rotation ticks, each row followed by its count of ticks
The counts run from 0 to 1135.
[129 126 178 135 145 110 144 143 118 149  71 104 136 161 136 177 190 119
 130 131 170 148 177 166 145 143 146 131 121 135 146 121  79 139 124 135
 152 159 114 103 102  82 121] | 796
[102  73 112 144 102  80 110 140 142 105 134 102  62 150 113 126 104 137
  94  88  98 133  85 112 157 144 119 145 102 150 142 128  96 118 108 117
 130 120 151 144  99 170 141] | 180
[124 199 127 127 107 141 143 139 132 119 159 159 114 129 107 125 167 129
 116 158 143 114 173 148 155 140 127 189 115 129 118 118 151 147 164 127
  59 106 141 135 175 114 133] | 1024
[129 130 136 151  98  69 133 113 171  87 136 112 125  99  93 142 100 150
 129 132 124 133 114 124 192 121 137 158 103 110 164 105 133 135 143 122
  97 104 180 169 160  99 111] | 602
[110 137  93 114 156 121 123 110 179 172 115 114 110 121 126 142 126 165
 139 148 122 168 116  95 129 103 109 119 187 147 154 107 162 133 146  89
 151 102 179 122  89 141  85] | 1076
[148 145 155 125 156 155 133 109 139 171 146 143 205  91 124 157 117 127
 128 180 138 113 141 155 123 110 111  83 184 146 115 111 139 179 135 134
 146 129 107  91 127 127 150] | 136
[118 126 128 119  90 142 173 189 106  62 184 153 137 136 127 127 125 150
 138 112 100 102 132 150 120 145 111 149  99 152 119 140 171 151 145 110
  95 137 112 137 168 158 149] | 755
[125 136 125 157 112 108 129 123 140 121 187 130 122  91 112 129  85 163
 120 105  93 100 123 117 156 106 102 179 109 136 143 122 120 179 158 133
  86  93 133 149 170 165 170] | 1113
[136 157 124 133 125 135  65  88 114 182 140 151 103 146 131 115 164  91
  81 142 126 124 158 135 154 113 145 179 126 120  92 139  68 129 116 149
 112 136 117 116 124 129 153] | 81
[ 93 157  87 160 133  81  93  84 153 136 142 131 100 125  89 153 166 163
 119 125 106 159 102 116 182  90 130 163 154 137 140 105 139 141 142 107
 123 103 166 129 134 133 115] | 510
[ 98 175  87 108 145 132 142 131 135 123  89 124  65 146 148 100 164 140
 122 130 131 150 138 113  74 145 116 180 156 114 144 134 174 111 172  98
 126 124 138 139  95 111 102] | 721
[101 106 117 142 159  67 121 105 174 124 111  83 102 112 101 144  88 144
 124 118 114 146  66 130 130 140 114 124 169 138 173 108 124 147 126 107
 171 127 144 142  75 133 121] | 272
[100 148  56 115 144 154 101  93 142 157 113 149 100 133 137 106 139 136
 114 147  97 147 101  88  93 111 105 117 184 127 114 124 176 104 144 108
 134 115 159 122  89 141 113] | 212
[156 117 153 102  94  97 115 112 168 121 185 130 145  87 112 107  66 140
 126 157 109 125 133 139 192 100 121 170 126 121 150 137 128 150 136 117
 103 128 161 162 153 136 105] | 606
[142  90 147 138 108 136 146 157  98 121  60 115 105 164 167 133 152 110
 110  90 143 120 183 104 102 148 139 129  71 100 126 137  83 105 133 152
 110 136 124 131 127  98 158] | 23
[111 122 107 165 134  97  83  74 129 131 116 143 164 134  90 177 167 120
 114 144 109 145  86 142 178  98 136  86 163 136 108 102 125 132  96 131
 154 143 148 109 113 106 135] | 505
[106 160 101 114 134 122  99 115 139 129  87 131  90 161 118 105 165  72
  93 158 150 142 109 143 121 175 161 133 153 118 110 130 129  83  98 119
 137 150 131 126  77  91  97] | 357
[141 145 134 100  83 109 131 124 137  66 127 146 108 122 115  84 107 101
 111 158 121 109 141 153 143 158 133 177 110  93 130 152 158 105 136 127
  86 157 145 165 133  79 107] | 961
[140  77 124 117  95 112  89 117 137 122 160 130 155 143 129 115 103 111
 136 115 103 142  98 111 179  92 166  99 103 111 121 139  98 100  71 127
 139 140 164 153 149 123  83] | 1040
[120 166 107 159 108 140  97 127 114 138 104 147 115 156 119 126 186  82
  97 131 146 120 142 121 149 140 170 132  90 106  89 111 103  89 110 161
  80 108 145 127 158  93 134] | 591
[109  89 129 139 162 102 130 121 165 142  74  93 138 134 118 181 126 142
 131 132 135 160  98 127 136 137 123  64 173 149 151  98 124 133 110 113
 181 135 149 107  66 118 118] | 1071
[127 184 134 180 167 136 135 118 131 161 101 121 174 118 112 154 157  92
 130 126 162 102 124 137  97 143 165 100 137 106 128  99  96 152 124 159
 128 101  89 114 153  86 149] | 497
[152 115 147 138 111 140 169 135 130  82 146 138 200  84 123 123  62 130
 140 129 102  82 115 142 105 136 112  91 126 106 133 130 164 159 140 139
 115 134 114 142 153 113 162] | 400
[153 144 149 112 155 173 139 116 123 164 109 140 208 113 152 127 125  98
 144 155 145 118 149 137  76 119 134  73 169 104 115 129 138 147 127 143
 151 140  97 101 122  89 127] | 1001
[108 139  96 101 154 132 118 109 174 170 129 124 111 123 133 131 122 164
 134 159 119 162 124 100 123 101 110 129 192 150 144 111 170 133 150  92
 147 109 175 123  91 140  84] | 1077
[111 174 149 130 142  99 164 136 125  87 140 123 159 130  96 152 168 137
 153 136 142 134 131 194 128 142 137 171 149 127 151 132 157 171 151  98
 149 159  90 127 138  83 104] | 428
[107  99  92 155 171 129 119 107 139 168  78 103 133 139 145 146 141 144
 137  90 105 158  94  77  85  99 127  80 167 124 143 114 122 128 126 120
 183 112 137 117  94 136 125] | 207
[137 151 124 106  83 109 132 126 139  71 125 139  99 128 117  80 116 102
 113 151 122 120 139 141 146 159 142 181 102  92 133 146 155  95 139 125
  83 145 155 170 135  83 100] | 960
[162 101 139  97 131 167 135 120 130 161 159 139 175  90 164  88  49 130
 135 132  99  99 134 111  81 100 100 100 147 116 124 146 126 156 134 136
 136 132 108 128 126 155 153] | 909
[101 126 120  92 134 148 185 184 124  83 128 123 119 138 138 124 127 147
 146 121 125 127 122 152  64 171 100 124 156 156 139 140 191 144 148  90
 142 153 100 125  96 136 113] | 991
[124 113 125 156  77  83 121 120 126  54 106 145 140 141  85 155 153 112
 111 141 116 127 108 150 192 142 147 105 103 117 119 112 143 106 107 137
 108 150 168 142 134  78 131] | 597
[148 100 127 133  97 160 141 161 135 117 111 137 149 132 128 128  96  83
 103 150 144 105 118 111 130 170 149  38 106 134  96 106 125  94  82 152
  90 112 160 127 131 123 137] | 830
[116 138 108 100 115 121 120 133 143 113 175 124  79 115 133  55  67 116
 116 120  98 114 101 125  99 143 122 192 126 112 138 156 136 130 136 111
 112 127 112 164 123 157 108] | 1051
